In the data rows, the value 128 means zero.
Each row in the table below has a label, given by one hidden rule.
tensor([119.,  76., 127., 123., 154., 140.,  96., 113., 129., 123., 139.,
         96., 115., 122., 147., 152., 172.,  92., 153., 142., 114., 146.,
        119., 120., 208., 132., 141., 162., 118., 116., 156., 156.]) rn
tensor([104., 183.,  81., 156., 113., 156., 189., 116., 138., 122., 127.,
        172., 112., 120.,  92., 128., 118., 162.,  79., 129., 115., 148.,
        153.,  85., 125., 105., 120.,  79., 144.,  78., 117., 143.]) gz
tensor([124.,  65., 146., 105., 154., 129.,  78., 131., 133., 131., 105.,
         12.,  96.,  90., 163., 104., 137.,  95., 158., 136., 111., 104.,
        122., 124., 164., 135., 141., 110., 108., 124., 160., 173.]) rn
tensor([118., 106., 173., 146., 115.,  91.,  56., 140.,  98., 138.,  87.,
         80., 181., 178., 136.,  69.,  87.,   0.,  93., 134., 183., 112.,
        108., 160., 157., 111., 135.,  99., 101., 201., 138.,  66.]) rn
tensor([169., 181.,  44., 137.,  71., 101., 151.,  76., 133., 129., 142.,
        182., 120., 143.,  79., 119.,  80., 168.,  90., 116.,  88., 157.,
        137., 109.,  65., 118., 124.,  97., 104.,  67.,  89., 132.]) zc
tensor([122., 153., 155., 121.,  81., 127., 103., 133., 100., 109., 111.,
         66., 123., 145., 202., 127., 158.,  73.,  95., 128.,  92., 135.,
        143.,  97., 141., 147., 140., 120., 123., 187., 133., 178.]) rn
tensor([129., 167., 155., 160., 193., 122.,  87.,  75., 151., 141., 141.,
        157., 107., 176., 115., 113.,  92.,  20., 171., 118., 138., 141.,
        133., 137.,  40.,  88., 151.,  93., 134.,  20., 113., 123.]) zc
tensor([128.,  52., 149., 105., 103., 157., 156., 141., 129., 135., 113.,
        143., 172., 125., 144., 154., 159., 112.,  61., 142., 109., 148.,
        118., 128., 183., 150., 109., 134., 172., 127., 139., 122.]) rn
tensor([161., 240., 162., 122.,  65., 111., 112., 127.,  89., 151., 128.,
        210., 147., 105., 202., 140.,  77., 108.,  71., 145., 129., 158.,
        164.,  92.,  77., 132., 119.,  67., 152., 194.,  85.,  73.]) zc
tensor([146., 114., 132., 103.,  97.,  94., 255., 187., 128., 119., 157.,
        132., 105.,  42., 212., 170., 149., 218., 105., 169.,  55., 156.,
        112., 101., 201., 148., 117., 155., 207., 168., 119., 180.]) zc
tensor([132.,  33.,  98.,  91., 142., 125., 108., 171., 125., 116., 129.,
         64., 143., 139., 151., 144., 137., 112., 175., 127., 155.,  97.,
        122., 129., 182., 149., 104., 121., 170., 106., 142., 162.]) zc
tensor([153.,  90., 136., 132., 145.,  83.,  67., 143.,  94., 132., 116.,
         59., 158., 158.,  96., 137.,  65., 168.,  98., 140., 158., 122.,
        129., 161.,  99., 128., 149., 124.,  96., 213., 130.,  86.]) gz
tensor([129.,  65., 153., 127., 217., 103.,  94., 125., 134., 143., 112.,
         25., 114., 159., 124., 109., 115.,  49., 161., 103., 180., 108.,
        127., 154., 123., 126., 150.,  75.,  83., 125., 170., 101.]) zc
tensor([128.,  74.,  99., 103.,  70., 188., 168., 152., 117.,  96., 135.,
        171., 150., 104., 142., 149., 149., 188., 181., 146.,  82., 133.,
        122., 123., 180., 153., 113., 146., 165.,  68., 154., 215.]) gz
tensor([139., 109.,  96., 144., 150., 151.,  54., 130., 147., 111., 115.,
        146., 115.,  84., 159., 123., 115., 140., 152., 130., 119., 134.,
        128., 118., 157., 125., 110., 151., 136., 171., 111., 142.]) rn
tensor([141.,  87., 176., 143.,  97., 141., 124., 151., 116., 142., 134.,
         70., 197., 146., 152., 134., 103., 152.,  91., 139., 110., 127.,
        113., 154., 117., 137., 119., 150., 155., 222., 147., 127.]) rn
tensor([111.,  96., 128., 124., 223., 198., 171., 100., 201., 109., 145.,
        244., 104., 159.,  88., 147., 143.,  91., 167.,  91., 132., 104.,
        119., 104., 133., 131., 155., 121.,  98.,  79., 191., 140.]) zc
tensor([153., 205.,  92., 127.,  64., 161., 242., 100., 140., 114., 159.,
        191., 100.,  24., 173., 196., 152., 249., 108., 145., 108., 189.,
        146.,  77., 152., 132.,  77., 197., 195.,  98., 155., 179.]) gz
tensor([133., 255.,  90., 146., 112., 164., 212., 112., 116., 112., 155.,
        255.,  70., 137., 101., 139., 119., 197., 127., 160., 137., 187.,
        141.,  81., 140., 133., 109., 153., 128.,  15., 113., 111.]) zc
tensor([116., 100., 162., 156., 122., 115.,  96., 110., 127., 131., 117.,
        197., 109., 213.,  94., 107., 149., 162., 138.,  84., 120., 134.,
        141., 150.,  93., 109., 126.,  73.,  75., 148., 115., 121.]) gz
tensor([ 93., 110., 143., 106., 125., 128., 177., 165., 150., 112., 145.,
          0., 148.,  83., 167., 137., 165., 193., 170., 135., 116., 113.,
        127.,  97., 179., 146., 128., 176., 155.,  83., 133., 145.]) rn
tensor([127.,  99., 174., 109., 100.,  91., 164., 107., 120., 126., 130.,
         62., 161.,  88., 194.,  94., 170., 123., 102., 140., 118., 129.,
        120., 168.,  76., 126., 143., 131., 100., 255., 139., 118.]) rn
tensor([123., 136., 134., 105., 106., 121., 190., 162., 134., 139., 122.,
        194., 132.,  80., 142., 130., 147., 162., 116., 161.,  97., 131.,
        127., 157., 210., 145., 100., 127., 158., 227., 101., 128.]) gz
tensor([135., 127., 148., 148., 114.,  56., 101., 150.,  96., 131., 141.,
        106., 157., 148., 123., 120., 106.,  22., 130., 121.,  98.,  91.,
        125., 144.,  95., 118., 123.,  93., 130., 188., 129., 122.]) zc
tensor([116.,  64., 141., 155., 155., 105.,  68., 129.,  86., 171.,  96.,
        132., 160., 195., 113.,  88.,  81.,  95., 134.,  94., 175., 131.,
        107., 158.,  75., 144., 150.,  56., 106., 147.,  76., 102.]) gz
tensor([128.,  77., 103., 110., 134., 148., 167., 144., 163., 137., 130.,
        150., 116., 122., 108., 173., 156., 158., 115., 142., 152., 108.,
        118., 130., 210., 126., 141., 142., 152., 120., 160., 144.]) gz
tensor([ 98., 129.,  65., 126.,  77., 153., 228., 144., 120., 113., 156.,
        151., 103., 100., 176., 181., 169., 211., 113., 164.,  50., 133.,
        100., 113., 150., 153., 115., 180., 163., 139., 149., 167.]) zc
tensor([129., 134., 125., 109., 150., 108., 141., 100., 134., 134., 117.,
        114., 141.,  95., 143., 106., 155.,  78., 193., 139., 148., 112.,
        125., 152., 116., 131., 129., 136., 131., 139., 165.,  99.]) rn
tensor([158., 215., 120., 148., 131., 204., 147., 134., 135., 137., 156.,
        219., 103., 102., 108., 139., 105., 153., 112., 121., 109., 140.,
        148.,  75.,  76., 112., 105., 154., 160.,  52., 136., 128.]) zc
tensor([118., 159.,  72., 112., 161., 175.,  75., 117., 168., 139., 141.,
        218., 105., 178.,  85., 129., 127.,  66., 148.,  93., 114., 107.,
        133., 124.,  83., 122., 138., 174.,  93.,  64., 132., 174.]) rn
tensor([110.,  68., 180., 137., 255., 113.,   0.,  60., 112., 146., 100.,
         75., 120., 255.,   0.,  58., 125.,   0., 212.,  50., 232.,  95.,
        107., 243.,   0.,  68., 166.,  30.,   5.,  19., 168.,  41.]) zc
tensor([114., 116., 160., 148., 189., 141.,  78.,  89., 125., 143., 122.,
        187., 132., 187.,  89.,  88., 134.,  52., 190.,  98., 211.,  97.,
        132., 174.,  46., 121., 158., 109.,  72.,  99., 153.,  91.]) zc
tensor([146., 148., 151., 168., 154., 128., 130., 125., 120., 141., 139.,
        231., 111., 101.,  98., 116.,  91., 123., 132., 124., 134., 162.,
        127.,  85.,  87., 103., 131., 125., 112.,  80., 112., 108.]) zc
tensor([136., 152., 114., 117.,  88., 129.,  98., 158., 125., 133., 140.,
        191., 156.,  99., 125., 137., 150., 190., 108., 122.,  98., 151.,
        140.,  97., 182., 122., 130., 133., 193., 144., 100., 116.]) gz
tensor([138., 160., 126., 126., 124.,  80., 157., 132., 134., 136., 117.,
        156., 141., 126., 169., 125.,  96., 135., 143., 125., 146., 125.,
        138., 148., 153., 124., 131., 126., 134., 232., 142.,  85.]) gz
tensor([ 99.,  12., 180.,  97., 105., 131., 165., 194., 132., 110., 117.,
         60., 145., 125., 221., 131., 172., 187., 165., 137.,  56.,  85.,
         92., 158., 219., 153., 124., 142., 128., 250., 111., 176.]) gz
tensor([137.,  69., 168., 127., 149.,  24.,  23., 158.,  96., 162., 102.,
         31., 174., 150., 186., 105.,  84.,  86.,  54., 138., 155., 108.,
        128., 180.,  47., 122., 120.,  67.,  81., 244.,  98.,  49.]) gz
tensor([158., 250., 127., 163., 107., 119., 108., 109., 101., 150., 141.,
         72., 144., 201., 145., 141., 112., 200., 131., 129., 124., 139.,
        150., 120.,  58., 105., 135., 105.,  74.,  77., 127.,  97.]) gz
tensor([ 96., 175., 120., 104., 131., 181., 151., 105., 142., 118., 133.,
        164.,  94., 107., 120., 156., 124., 180., 144., 147., 104., 134.,
        134., 138., 127., 136., 123., 139.,  89., 157., 161., 131.]) gz
tensor([125.,  52., 109.,  99., 134., 141., 181., 185., 130., 114., 113.,
         63., 120.,  31., 182., 153., 140., 191., 158., 165.,  82., 132.,
        108.,  80., 153., 150., 112., 163., 159., 193., 133., 117.]) gz
tensor([135., 255.,  71., 144.,  66., 186., 209., 120., 180., 122., 143.,
        255.,  99.,  90., 108., 168.,  65., 172., 121., 116., 165., 150.,
        157., 107.,  57., 103., 126., 139.,  85.,   0.,  86., 146.]) zc
tensor([ 94.,  89., 145., 102.,  97., 120., 123., 153., 126., 142., 149.,
        150., 125., 145., 129., 149., 149., 125., 156., 160.,  89., 133.,
        147., 115., 154., 143., 125., 214., 132., 117., 149., 155.]) rn
tensor([137., 255.,  90., 109., 104., 174., 191., 115., 182., 100., 150.,
        191., 128.,  79., 108., 173., 128., 244., 133., 128.,  76., 158.,
        140.,  82., 117., 114., 104., 166., 147.,  86., 117., 131.]) gz
tensor([136., 104., 114., 131., 106.,  89., 148., 161., 107., 141., 139.,
        125., 144., 122., 193., 146., 144., 186.,  72., 158., 117., 118.,
        116., 126., 217., 133., 107., 127., 164., 102.,  87., 174.]) gz
tensor([143., 189., 120., 120., 115., 134., 172., 159., 125., 143., 142.,
        158., 137., 111., 188., 148.,  63., 156., 137., 138.,  81., 151.,
        122., 109., 127., 140., 119., 134., 151., 188., 121., 132.]) zc
tensor([ 90.,  33.,  86.,  91., 127., 172., 145., 165., 158.,  94., 143.,
         94., 125.,  90., 178., 145., 209., 187., 132., 126., 168.,  89.,
         87., 152., 255., 160., 143., 173., 138., 159., 181., 158.]) rn
tensor([160., 161.,  93., 123.,  72., 126., 237., 135.,  87., 153., 125.,
         20., 131.,  97., 151., 128.,  62., 121., 114., 130.,  80., 157.,
        131., 102., 117., 131., 120.,  61., 126., 166.,  66., 122.]) gz
tensor([116., 197.,  73., 103., 180., 163., 134.,  86., 177., 122., 146.,
        190.,  55.,  72.,   4., 158., 151.,  75., 198., 113., 199., 166.,
        132., 103., 147., 120., 126., 186., 134.,   0., 161., 156.]) rn
tensor([150., 200., 162., 145., 210.,  99.,  84.,  48., 116., 145., 119.,
        192., 133., 145.,  38., 108.,  64.,  59., 108., 118., 136., 114.,
        138., 125.,  70., 115., 131., 145., 128.,   0., 117., 112.]) rn
tensor([147.,  75., 123., 126., 129., 128., 157., 154., 102., 128., 143.,
        112., 118., 148., 203., 102., 137., 123.,  34., 158.,  65., 125.,
        133., 104., 148., 126., 130., 140., 135., 157., 119., 133.]) zc
tensor([162., 195., 142., 144., 150., 120., 110.,  92.,  84., 139., 118.,
        197., 123., 159.,  49., 101., 112., 185.,  91., 111., 122., 159.,
        159., 120.,  55., 114., 127., 120.,  89.,  13.,  95.,  83.]) gz
tensor([ 95.,   0., 123.,  78., 123.,  98., 255., 169., 147., 105., 138.,
         39., 133.,  73., 219., 180., 155., 202., 136., 155.,  90., 126.,
        114., 119., 150., 156., 101., 195., 195.,  77., 140., 194.]) rn
tensor([132., 213., 103., 130., 141., 145., 181.,  91., 123., 114., 149.,
        157.,  70.,  84., 101., 106., 123., 127., 127., 123., 111., 118.,
        122.,  99., 128., 114., 124., 132., 140.,  28., 157., 149.]) zc
tensor([116.,  14., 138., 113., 123., 124., 165., 161., 131., 106., 133.,
        101., 130., 125., 151., 120., 135., 109.,  95., 152., 135., 110.,
        109., 116., 183., 141., 127., 195., 129., 155., 144., 148.]) rn
tensor([128., 180.,  99., 107.,  51., 120., 194., 160., 113., 114., 130.,
        106., 106., 127., 193., 174., 182., 170., 119., 121.,  79., 158.,
        128.,  96., 204., 144.,  97., 101., 151., 143., 136., 108.]) gz
tensor([141., 207., 134., 148., 158., 132., 105., 115., 131., 138., 115.,
        120., 144., 165., 140., 124., 126.,  74., 109., 100.,  77., 104.,
        142., 130., 147., 130., 144., 159., 156., 140., 115., 132.]) rn
tensor([141., 148., 127., 121., 118., 158., 210., 131., 127., 125., 152.,
         95., 121., 143., 185., 114., 134., 134., 124., 102., 124., 126.,
        147.,  92., 100., 135., 113., 170., 135., 130., 133., 131.]) zc
tensor([158., 255., 142., 158., 128., 114., 119., 135., 131., 138., 135.,
        140.,  99., 204.,  51.,  91.,  99.,  64., 120., 116., 143., 140.,
        141., 119.,  46., 120., 130.,  92.,  81., 102., 130., 106.]) zc
tensor([104., 109.,  93., 131., 198., 109., 115.,  88., 169., 136., 103.,
        163., 133., 149., 102., 107., 156.,  84., 188., 108., 162., 110.,
        137., 161., 132., 123., 129., 162., 102.,  85., 174., 109.]) rn
tensor([127.,  64., 200., 100., 138., 109., 210., 157., 109., 126., 131.,
         68., 125., 147., 114.,  89., 123., 188.,  92., 113., 130.,  95.,
        109., 146., 149., 130., 143., 117., 129., 195., 130.,  93.]) gz
tensor([169., 155., 229., 163., 113.,  75.,  31., 144.,  77., 161., 100.,
         50., 195., 196., 139., 106., 104., 111.,  42., 133., 132., 138.,
        115., 147., 104., 128., 137.,  55., 116., 220.,  48.,  39.]) gz
tensor([128., 156., 127., 131.,  93., 148.,  64.,  93., 142., 119., 126.,
        134., 144., 176., 117., 120.,  90., 119., 125., 123.,  83., 166.,
        145., 117.,  69., 140., 105., 141., 117.,  46., 139., 145.]) rn
tensor([119.,  76., 118., 121., 130., 117.,   6., 119., 124., 137., 113.,
         80.,  94., 147.,  85.,  95., 131., 165.,  91., 140., 174., 137.,
        122., 109.,  95., 139., 130., 127., 117.,  88., 132., 132.]) gz
tensor([100., 150.,  98., 125., 177., 115., 160., 124., 140., 105., 164.,
        213., 102.,  61., 131., 186., 175., 170., 212., 129.,  92., 115.,
        130., 104., 211., 135., 125., 136., 124.,  75., 176., 190.]) zc
tensor([147., 211.,  70., 145., 112., 122., 133.,  83., 156., 122., 144.,
        172.,  99., 145.,  89., 125., 121.,  48., 161., 106., 120., 149.,
        147., 101.,  28., 111., 110., 147., 115.,  84., 122., 125.]) zc
tensor([133., 165.,  85., 135., 162., 224., 177.,  55., 135., 123., 150.,
        195.,  88., 137., 124., 159., 134., 164., 141., 107., 193., 150.,
        138., 115.,  91., 114., 121., 105., 122.,   0., 152., 176.]) zc
tensor([135., 123., 129., 118., 103., 113., 160., 140., 121., 108., 139.,
         32., 179., 135., 162., 107., 150., 103., 131., 157., 186., 105.,
        112., 176., 169., 133., 128.,  62., 138., 235., 102.,  91.]) zc
tensor([114.,   0., 147., 121., 103., 115., 170., 152., 143., 117., 103.,
          0., 155., 121., 149., 140., 136.,  73., 150., 144., 136.,  98.,
        107., 152., 147., 144., 147., 136., 130., 203., 137., 127.]) rn
tensor([147., 218.,  78., 131.,  94., 183., 170., 120., 149., 102., 152.,
        202.,  63.,  84., 130., 159., 137., 130., 117., 143.,  86., 162.,
        149.,  61., 135., 127., 104., 185., 129.,  45., 101., 153.]) rn
tensor([125., 123., 125., 118.,  79., 108., 201., 184.,  85., 136., 113.,
         71., 127., 145., 164., 168., 131., 241.,  95., 139.,  74., 145.,
        140., 123., 185., 138., 106., 139., 139., 220., 101., 127.]) gz
tensor([136., 184., 130., 119.,  48., 165., 164., 123., 125., 125., 146.,
        160., 143.,  42., 149., 121., 110., 207., 133., 166.,  82., 134.,
        146., 114., 114., 148., 104., 123., 140., 222.,  98., 138.]) gz
tensor([106., 159., 114., 115.,  85., 126., 173., 135., 131., 126., 130.,
        220., 120.,  80., 119., 151., 121., 158., 118., 142., 128., 110.,
        128.,  81., 171., 120., 129., 119., 159., 186., 158., 146.]) gz
tensor([156., 181.,  97., 145., 162., 136.,  56., 123., 142., 133., 127.,
        192.,  97., 154.,  78.,  91., 112., 148., 123., 126.,  99., 137.,
        137., 116.,  48., 125., 133., 107., 125.,  82., 108., 123.]) gz
The hidden rule looks at only part of the columns. Which column or columns, counting from 0, in order?
10 17 27
Here are more rows. What is the label of each one?
tensor([116.,  86., 111., 138.,  95., 143., 154., 131., 145., 131., 137.,
         43., 102., 135., 170., 146., 123., 203., 135., 142., 150., 127.,
        122., 107., 161., 160., 114., 131., 124., 182., 121., 117.]) gz
tensor([134.,  35., 191., 125., 119.,  71., 128., 154., 107., 130., 111.,
         28., 174., 121., 216., 108., 118., 224.,  85., 152., 152., 117.,
        118., 146., 161., 163., 137.,  96., 187., 160.,  92.,  83.]) gz
tensor([144., 192., 159., 164.,  81.,  85.,  14., 124., 119., 137., 106.,
        154., 129., 124., 165.,  85.,  73.,  84.,  85., 103., 156., 131.,
        119., 183.,  74., 106., 140., 131.,  97.,  51., 110.,  68.]) rn
tensor([125., 109., 111., 130., 152.,  93., 165., 119., 104., 130., 131.,
         88., 134., 105., 141., 121., 107., 164., 109., 140.,  99., 119.,
        124., 125., 151., 124., 131., 122., 168.,  67., 121., 128.]) gz
tensor([113., 111.,  97., 114., 123., 193., 163., 131., 151., 112., 136.,
        145., 105.,  71.,  99., 134., 133., 161., 216., 133., 120., 132.,
        144.,  94., 175., 139., 137., 193., 151.,  97., 168., 150.]) rn
tensor([138., 140., 154., 110., 172.,  84., 136., 130., 146., 144., 121.,
        161., 150., 187.,  94., 116.,  89.,  79.,  88., 103., 129., 131.,
        141., 127., 109., 128., 138., 132.,  96., 121., 128., 133.]) rn
tensor([100., 151.,  96., 107.,  98., 177., 112.,  81., 153., 126., 155.,
        195., 136.,  50., 128., 134., 170., 178., 150., 163., 115., 124.,
        123., 131., 161., 128., 113., 146., 130., 122., 139., 162.]) zc
tensor([134., 154., 144., 143., 105., 144.,  95.,  60., 125., 154., 146.,
         82., 122., 102.,  26., 119.,  81.,  31., 122., 111., 109., 144.,
        133., 142., 102., 100., 148.,  85.,  62., 118., 101., 149.]) zc
tensor([118.,  67., 163., 119., 105., 102.,  29., 136., 115., 141., 103.,
         75., 121., 116., 177., 123.,  81.,  83.,  79., 116., 134., 105.,
        137., 165., 101., 127., 139.,  77., 102.,  86., 130.,  97.]) gz
tensor([105.,  62.,  83., 113., 217., 136., 114.,  99., 151., 126., 111.,
        155., 114., 162.,  57., 106., 165.,  76., 227.,  99., 181., 140.,
        126., 154., 149., 101., 169., 129.,  85.,   0., 184., 163.]) rn
tensor([109.,  78., 123., 109., 108., 123.,  83., 144., 119., 120., 120.,
         45., 149., 121., 202., 130., 144., 216., 123., 138., 118., 103.,
        112.,  99., 134., 134., 117., 143., 167., 183., 101., 138.]) gz
tensor([130.,  67., 125., 122., 112.,  92., 121., 125., 124., 122., 106.,
         99., 144., 138., 114., 130., 119.,  69., 142., 130., 116., 144.,
        123., 135., 153., 132., 134., 158., 164., 144., 131., 132.]) rn
tensor([137., 132., 115., 134.,  84., 119., 156., 173., 139., 121., 121.,
         22., 167., 125., 168., 187., 165., 206., 137., 152.,  74., 107.,
        122., 119., 116., 134., 115., 140., 162., 190.,  89., 113.]) gz
tensor([119.,   0., 106., 102., 213., 135., 146., 123., 157., 100., 125.,
        142., 108., 149., 145., 151., 140., 119., 197., 121., 126.,  96.,
        114., 146., 200., 147., 143., 196., 114.,  94., 174., 150.]) rn
tensor([119.,  82., 105., 128., 187., 112.,  79., 118., 114., 140., 114.,
        108., 171., 128., 197.,  95., 146.,  91., 111., 125., 132., 117.,
        127., 158.,  97., 127., 128., 138., 108., 149., 123.,  88.]) rn
tensor([140., 182., 142., 155.,  90., 129., 194., 109., 124., 138., 115.,
        171., 136., 154., 117., 124., 125., 109.,  99., 140.,  99., 133.,
        118., 119., 163., 135., 111., 158., 124.,  94., 116., 135.]) rn
tensor([131.,  86., 103., 141., 160., 113.,  31.,  87., 161., 118., 143.,
        242.,  72., 185.,  76., 126., 154.,  82., 229., 117., 202., 113.,
        127., 109., 144., 113., 143., 202., 128., 135., 171., 135.]) rn
tensor([142., 169.,  80., 149.,  98., 120., 167., 144., 117., 112., 122.,
        255., 141., 122.,  93., 135., 104.,  69., 144., 124., 125., 144.,
        129.,  93.,  43.,  95., 137.,  86., 128., 118., 105., 103.]) zc
tensor([146., 243.,  90., 158., 100., 173., 170.,  92., 139., 136., 140.,
        175.,  66., 183., 142., 151., 109., 118., 114., 125., 130., 152.,
        148.,  93.,  68., 110., 132., 125., 143.,  97., 126., 112.]) zc
tensor([ 78.,   0., 145., 117., 136., 121.,  83., 181., 159., 114., 123.,
        109., 148., 106., 161., 134., 186., 117., 190., 138.,  52., 108.,
         98., 138., 215., 153., 140., 190., 151., 208., 171., 164.]) rn
tensor([132.,  95., 156., 128., 116., 136., 126., 176., 110., 135., 134.,
         81., 135., 117., 126., 131., 123., 112., 106., 148.,  92., 135.,
        133., 129., 156., 135., 119., 181., 110., 174., 107.,  78.]) rn
tensor([116., 138., 127., 128., 126., 128.,  70., 156., 123., 123., 117.,
         90., 131., 180., 132., 118., 145., 187., 122., 137., 110., 106.,
        108., 161., 148., 113., 117., 115., 123., 197., 100., 146.]) gz
tensor([124., 167., 125., 143., 118., 102., 115., 103., 123., 142., 159.,
        153.,  97., 169.,  91.,  96.,  98.,  85., 110., 104., 199., 150.,
        131., 127., 133., 105., 126., 155., 110., 166., 121., 139.]) zc
tensor([114., 105., 156., 127., 168., 144.,  88.,  93., 140., 133., 118.,
         15., 144., 163.,  92., 109., 151., 109., 151., 120., 147., 100.,
        111., 157., 112., 107., 140., 151.,  91.,  82., 133., 131.]) rn
tensor([167., 177., 149., 171., 186., 112.,  76., 116.,  89., 158., 104.,
         92., 161., 185.,  51.,  89., 131.,  85.,  76., 118., 213., 131.,
        140., 186.,  20., 107., 163.,  70.,  72., 110., 108., 114.]) gz
tensor([114.,  43., 176., 112.,  93., 112., 208., 147., 114., 122., 115.,
        101., 112., 172., 154., 143., 129., 172., 127., 147., 105.,  99.,
        113., 139., 180., 139., 129., 111., 173., 150., 138., 118.]) gz
tensor([129., 146., 139., 139., 108., 153., 109., 106., 125., 150., 128.,
        192., 118., 155., 123., 116., 116., 166., 107., 146., 192., 120.,
        136., 120.,  92., 119., 142., 134., 122.,  56., 121., 119.]) gz
tensor([ 90.,  75.,  98., 133., 165., 139., 255., 171.,  94., 108., 124.,
        127., 141.,  41., 140., 142., 149., 149., 125., 139.,  94., 113.,
        128., 119., 182., 131., 108., 120., 153., 177., 139., 145.]) gz
tensor([141.,  16., 151., 105.,  80., 111., 240., 154.,  93., 112., 114.,
        144., 125.,  69., 188., 164., 165., 255., 107., 139.,  72., 129.,
        117., 106., 201., 135., 110., 162., 152., 234., 126., 125.]) gz
tensor([132., 204., 139., 125.,  62., 118., 152., 153., 125., 112., 135.,
        155.,  94.,  35., 163., 122.,  85., 180., 101., 115., 112., 142.,
        128., 165., 130., 125., 131., 204., 141.,  89., 119., 131.]) rn
tensor([154., 201., 104., 133.,  57., 104., 186., 148., 110., 128., 138.,
        179., 161., 139., 148., 135.,  96., 100.,  80., 147., 106., 174.,
        136.,  95., 126., 126., 123., 127., 159., 211., 112.,  85.]) zc
tensor([121.,   0., 167., 107., 126., 116., 139., 162., 128., 128., 106.,
         42., 107.,  96., 145., 107., 169.,  60., 125., 142., 112.,  78.,
         93., 154., 166., 147., 143., 132., 153., 243., 134., 113.]) rn
tensor([152.,  80., 193., 138.,  18., 100., 190., 194.,  98., 143., 105.,
         26., 156.,  60., 189., 147.,  96., 224.,  86., 165.,  40., 152.,
        121., 143., 106., 163.,  93., 104., 210., 255., 117., 117.]) gz
tensor([113.,  41., 141., 102., 120., 150., 165., 139., 123., 130., 121.,
        126., 144.,  75., 236., 143., 131., 163., 119., 153.,  66., 107.,
        145., 154., 179., 149., 122., 142., 163., 230., 111., 141.]) gz
tensor([116., 103.,  62.,  93.,  83., 181., 254., 147., 153.,  91., 156.,
        182.,  85.,  76., 145., 167., 152., 180., 153., 149.,  57., 163.,
        135., 107., 214., 148., 113., 149., 167., 129., 147., 158.]) zc
tensor([157.,  62., 164., 131.,  89., 126., 172., 159., 100., 139., 118.,
        111., 170.,  84., 152., 118., 136., 157.,  82., 134., 108., 113.,
        150., 115., 123., 122., 138., 107., 116., 167., 107., 101.]) gz
